Rows swapped in pairs by one turn or mirror: which row each one swaps with:
The rows were stretched afterwards, more along some directions than others.
pusu: [-1.39  2.89  0.55 -0.49 -2.25 -0.33 -2.84 -1.03  0.93 -1.70  0.38 -1.26
 -0.19  1.13 -0.11 -3.39]
sinu: [-1.75 -0.30  2.22 -0.79  0.62 -0.93  0.19  0.97  2.20  0.55  0.59  1.04
 -0.03 -1.17 -1.03  1.78]
fatuf: [-1.25 -0.90  1.17 -0.51 -0.61  1.66 -0.97 -0.88  2.26  1.16 -0.57 -0.31
  0.43 -0.02 -0.62  0.67]
motu: [-2.12  3.10  1.13 -0.52 -2.86 -0.78 -2.58 -1.02  1.30 -1.64  0.38 -1.73
 -0.74  1.50 -0.50 -3.68]
Gaf: [-2.20  3.45  0.76 -0.95 -1.70 -1.36 -2.24 -0.16  1.63 -1.58  0.29 -0.78
 -0.52  0.82 -0.45 -3.25]
kagam: [-1.30  0.47  1.45 -0.92 -0.06  1.52 -1.47 -0.13  2.63  0.74 -0.40  0.23
 -0.09  0.00 -0.53  0.51]
biz: [-2.32 -0.44  3.10  0.46 -0.07 -0.96  0.35  1.10  2.33  0.88  0.61  1.75
  1.15 -2.43 -1.39  2.47]
ziz: [-4.15  2.62  3.06  0.87 -2.29 -2.88 -1.15  1.37  3.15 -1.47  1.84 -0.69
  0.56 -1.59 -1.52 -0.39]
Gorat: [-2.27  0.62  2.36  0.44  0.04 -1.31 -0.17  1.23  1.78  0.50  1.14  1.87
  0.83 -2.33 -1.05  1.77]
dilot: [-2.58  2.55  0.74 -0.10 -2.24 -1.77 -1.52  0.16  0.89 -1.65  0.09 -1.28
 -0.83  1.50 -0.46 -3.28]
Milod: [-3.34  2.69  2.47 -0.80 -2.27 -2.03 -1.70  0.06  3.29 -0.45  1.60 -1.19
  0.33 -1.18 -1.35 -1.10]
Vituk: [-3.04  1.60  2.21 -0.82 -2.29 -1.53 -1.65 -0.23  3.60 -0.25  1.68 -0.48
  1.16 -1.38 -1.15  0.07]
Ropov: [-1.22  0.04  1.86  0.43 -1.48  1.40 -1.51 -0.67  2.90  0.52  0.24  0.43
  0.13 -0.21  0.11  0.65]
ber: [-2.00 -0.44  2.30  0.51  0.16 -1.02  0.25  0.76  1.95  0.91  0.85  1.80
  1.18 -2.45 -0.94  2.52]
Mon: [-4.49  2.47  2.07 -0.73 -2.30 -2.69 -1.61  0.71  2.46 -0.88  1.26 -1.16
  0.79 -1.44 -2.15 -0.68]
pupu: [-3.35  2.60  2.19 -0.47 -2.49 -2.16 -1.85  0.17  2.71 -0.98  1.80 -1.21
  0.59 -1.16 -1.57 -0.83]
tuv: [-1.61  0.41  1.32  0.05  0.04  0.17 -0.19  0.82  2.59  0.72 -0.27  0.47
  0.19 -0.31 -0.27  0.66]
nad: [-1.60  2.12  0.80  0.09 -2.47 -0.89 -2.42 -0.78  0.54 -1.74  0.27 -1.01
  0.08  1.11 -0.56 -2.59]
sufal: [-2.65  0.29  2.17 -0.73  0.33 -0.33 -0.40  0.98  2.88  0.42  0.98  1.00
  0.57 -2.16 -1.35  1.54]
kegum: [-1.61  3.33  0.72 -0.10 -2.10 -0.98 -2.39 -0.71  0.88 -2.04  0.91 -0.95
 -0.30  1.46 -0.03 -3.34]
nesi: [-1.72 -0.28  2.08  0.49 -0.76  0.69 -0.49  0.65  1.57 -0.24 -0.46 -0.58
  0.43  0.03 -0.13  0.91]
folek: [-1.13  2.95  0.08 -0.75 -2.30 -0.48 -2.39 -1.34  1.72 -1.32  0.81 -1.07
 -0.43  1.54 -0.32 -3.61]
Nagog: [-1.58 -0.55  1.66  0.85 -0.58 -0.16  0.53  0.84  1.79  0.62 -0.61  0.20
 -0.23  0.46 -0.10  0.45]
kufop: [-2.11  0.41  2.03  0.03 -0.24 -0.72 -0.13  1.09  2.09  0.28  1.20  0.93
  0.68 -2.14 -1.34  1.86]
Zule: [-4.20  1.81  2.62  0.05 -2.50 -2.64 -1.53  0.69  2.43 -1.05  1.27 -0.90
  1.12 -1.93 -1.57 -0.14]
vug: [-2.68  4.47  1.32 -0.90 -2.63 -0.72 -3.50 -0.90  2.23 -2.01  0.65 -1.41
 -0.61  0.85 -0.77 -3.72]
bebuf: [-3.00  2.06  2.75 -0.32 -2.63 -1.85 -1.37  0.18  3.85 -0.71  1.95 -0.54
  0.40 -1.12 -1.32 -0.60]
noguz: [-1.44 -0.67  1.66 -0.21 -0.50  1.35 -0.81 -0.21  2.41  0.77 -0.64 -0.12
  0.22 -0.06 -0.61  0.96]
tesu: [-4.55  2.03  3.18 -0.50 -2.49 -2.49 -1.29  0.95  3.53 -0.89  1.20 -0.92
  0.45 -1.63 -1.61 -0.08]
sot: [-1.63 -0.25  1.46  0.00 -0.72  1.10 -0.65  0.08  2.21  0.53 -0.31 -0.22
 -0.11  0.36 -0.46  0.32]
samom: [-1.42 -0.37  1.60  1.15 -0.96  0.33 -0.23  0.12  1.60  0.12 -0.35  0.03
  0.48  0.05 -0.41  1.01]
lubu: [-1.04 -0.28  1.24  0.37 -0.86  1.06 -0.49  0.07  1.89  0.38 -0.33 -0.42
  0.43 -0.11 -0.38  0.55]
laru: [-2.35  0.87  2.48  1.03 -0.53 -0.98 -0.61  1.12  0.97 -0.41  1.11  1.40
  1.74 -3.15 -1.13  2.08]
Bafat: [-1.93  2.68  0.39 -0.24 -2.45 -1.13 -2.39 -0.85  0.81 -1.38  0.37 -1.06
  0.11  0.73 -0.79 -3.19]
vunef: [-2.26  3.09  0.71 -0.43 -2.93 -0.53 -3.13 -1.56  1.09 -1.49  0.48 -1.75
  0.06  0.75 -0.85 -3.52]
kovo: [-1.42 -0.86  1.23  0.24 -0.62  0.69  0.00 -0.08  2.22  1.06 -0.58  0.04
  0.51 -0.22 -0.57  0.99]
subol: [-2.09 -0.22  2.79  0.21 -0.09 -0.43 -0.02  0.94  2.68  0.30  1.09  1.35
  0.81 -2.21 -1.22  2.28]
gola: [-1.15  0.25  1.03  0.06 -0.62  1.10 -0.76 -0.32  2.35  0.33 -0.21 -0.31
  0.08  0.36  0.04  0.12]
Runu: [-2.11  3.56  0.68 -0.46 -2.61 -0.86 -3.07 -1.22  1.21 -1.74  0.56 -1.44
 -0.34  1.09 -0.76 -3.65]
pigag: [-2.09  3.40  1.08 -0.21 -3.19 -0.37 -3.49 -1.31  1.13 -1.87  0.68 -1.23
 -0.41  0.59 -0.23 -3.00]

subol pairs with pupu
Gaf pairs with tuv
Runu pairs with noguz
Zule pairs with ber
fatuf pairs with vunef
motu pairs with sot
laru pairs with Vituk

